Rotation paths and how fast each direction turns (deg/step)
Each turn is a multiple of 5 degrees from 10 to 175, or 0.
Each row of a path follows its step; steps can be skipped.
Rotation 1:
step 0: [ 48.7  -6.6  39.0  22.9  15.4  12.5  -9.1  -2.5 -15.2   4.4   6.6 -11.0
   3.8  21.2 -17.4 -15.1 -29.0   6.1  -7.2  14.4  14.1  -3.6  27.8 -23.0
  17.2   7.1 -21.2 -27.1 -11.3  28.9 -35.1 -31.6  -6.0   6.0 -11.3   0.3
 -12.9  -0.8  20.8]
step 1: [ 27.8  28.9  20.9 -10.7   2.5  -0.6  -1.9  30.5 -20.7  42.3  47.1 -10.6
  22.8  -2.4   3.2  22.8 -40.7  11.1  -8.4  -8.5 -12.6   4.2   0.7   2.5
  -1.0  -4.4 -19.9  -2.5  39.6  26.0   1.1   8.5 -15.1   8.6 -17.7  18.3
  -8.8  -8.7  -1.2]
step 2: [-26.3  11.0 -25.0  28.9  10.4  11.8   5.3   6.5 -15.1  19.7  38.6  12.5
 -11.6   9.3 -13.2  -2.4  -6.2   0.2   5.6   7.2 -12.0 -25.6  11.4  18.6
  -1.0 -27.0  -7.0 -14.6  49.1 -33.6  -7.2  34.2 -26.9 -11.5  -6.0   3.6
   1.1 -34.0   8.7]
step 3: [ -7.8   2.2 -13.9  31.9  13.9  39.3  -0.8 -16.3  18.5  11.0   3.9  -2.7
  -8.2 -19.7  -9.4 -19.9  23.8  -9.8  11.4  21.0  25.5  11.8 -16.3 -13.5
 -18.7  -1.2 -19.4 -34.5  -8.0  -4.4 -26.8  53.6  -1.2   3.0  -4.4  21.4
 -10.0   2.4  32.3]
step 4: [ 44.7 -18.5 -13.1  -5.5 -26.6  10.0  -9.4   1.0  12.3  15.1 -11.3 -38.9
  -7.7  -2.7   5.3  24.3  33.3   3.4  -0.7   0.5  -5.9  -3.3   3.9  10.0
  16.4  21.4  -1.6 -28.0 -13.6  21.5 -26.1  18.4 -33.9  -9.2 -12.4  38.2
   0.5  23.0  23.5]
step 5: [  8.6 -35.2  21.7  15.4  -9.4  -2.1  -3.1  15.3  17.9   9.1  24.3 -19.6
 -24.3  18.1 -16.5  -1.0 -20.3  14.3 -38.0   4.6 -20.0  -3.2  29.9 -17.0
  15.2  19.8  10.3 -12.9  16.5   8.6 -51.8 -26.3 -14.0 -17.8 -11.8  15.5
  -1.2  -5.0 -16.4]
step 8: [ 12.8 -11.6 -18.6  59.7  -5.5  10.0 -21.0  -4.2   8.9 -14.9  -3.6   2.9
 -27.0  -0.6 -13.1 -13.7  25.6  -1.9 -10.5  -1.1  33.0   1.9  35.7 -13.6
  -6.5  20.5 -23.2 -17.1 -26.4   2.7 -12.0  16.5  11.9  36.0   9.9   6.0
 -27.3   8.4  12.9]
step 9: [ 34.9   7.4  -3.2  -5.3 -50.9  -2.7   8.5  14.7  -1.8  31.1   7.1 -10.4
  -8.5   3.0  -6.3  11.8   7.2  -8.1  -9.5   2.2  10.2  -5.1  21.7   3.8
 -18.2  32.7  -0.8 -21.6  -7.9  54.2   4.1  -8.0  -2.2  30.8 -15.9  22.9
 -14.7  31.9 -16.4]
step 10: [-33.4  -8.0 -21.1   1.9 -27.0   6.1   8.1  10.6  10.4  18.3  31.9   9.5
   3.9  17.7 -40.3  21.4 -20.0  21.0 -29.0   2.0 -24.1 -16.8  33.4   8.2
  -4.1   4.8   4.8 -24.4  18.0   9.7   7.1 -35.5 -13.3  -5.8 -28.3  -3.7
  11.8  -0.8 -30.2]
Speeds:
[  9.7   1.4   0.4  -5.3  14.6  10.7  -2.1  -7.1  -1.8  -1.6 -10.9  -2.5
   4.5  11.2   0.6   7.3  10.9   2.0  -7.4  -5.8   3.6  -1.1   1.5   3.4
  -8.2  -1.1  -2.7  -3.6 -11.4 -10.8  -5.8   4.4  -1.0   4.4  -5.7  -1.3
  -9.2  -1.9  -9.3]
85
[  8.9   3.3  -1.3  -3.5 -11.2  -0.3   8.4   7.5  -4.7  -1.9  -1.4  -3.6
   5.7   4.0  10.1   4.8   2.7  -5.5  14.0   1.1 -11.3  -6.9   2.5  13.8
 -12.1   7.0   7.3   3.2   2.2  -6.8   2.3  -1.9   0.3  -2.6   1.7   8.4
  -7.6  -1.2   7.9]
140
[ -6.6   0.2 -13.0   0.0 -13.2   4.5   3.3  -8.2   6.3   1.8  -4.4  -7.9
  -3.6   0.6  -5.2  -4.0   2.4   1.0 -14.8  -7.2   4.5   3.1   5.0   1.0
  -2.1  10.1   0.4   7.7   1.3   2.5   9.1  -5.8   7.0  -3.1   9.6   7.5
 -11.5  -5.2  -6.4]
20
[  3.2   4.4  -3.2  -4.6   0.0   5.2  10.9   0.3   2.8 -12.7   5.1   0.1
 -11.1   2.4  -3.6   3.3  -9.1  -0.1   3.9  -2.7  -2.9   5.7   3.6  -0.4
  -9.1  -5.8   6.3   8.4   9.2   9.3  -2.6   5.7  -3.5   1.6 -12.7  -1.8
   4.6  -9.4 -16.0]
85
[  5.4   0.0 -12.9   7.7  -5.0   4.4   5.7  16.3  -0.9   9.9 -11.3   7.7
  -8.3  -3.4   4.9  -5.9   7.0 -10.9  -2.2   4.1  -3.0   3.5   0.7  -4.8
   0.8  -6.2   0.7  -4.2 -11.0  -0.6   3.1  10.4   1.7   3.0   3.4   0.4
   8.0  -4.3  -6.2]
70
[ 13.1   5.4   8.0   9.6  -1.2  -6.3   6.9  -5.5   1.4  -0.4   5.6  -5.6
   6.0  -2.7  -1.4  -3.3  -3.2  -2.6  -6.3  -3.8   2.3   8.7  11.2  13.7
   5.5  -2.4   9.9  -7.1 -10.3   4.1  -1.1  -0.7   2.1  -9.1   2.0   2.3
   7.3  10.7  -7.6]
80
[  2.5 -10.5   5.1  -6.2   4.4  -2.3   7.9  12.9  -1.3   8.6   7.3   7.6
  10.4  -4.3 -13.4   2.4  -5.0   1.0  -9.2  -1.2   3.3  -4.5   0.8  -1.7
  -6.1   3.1   4.2   3.9   3.7  -9.5   9.4   9.1   0.2 -12.6   0.9  -8.2
  -4.3  -2.6  -3.4]
80
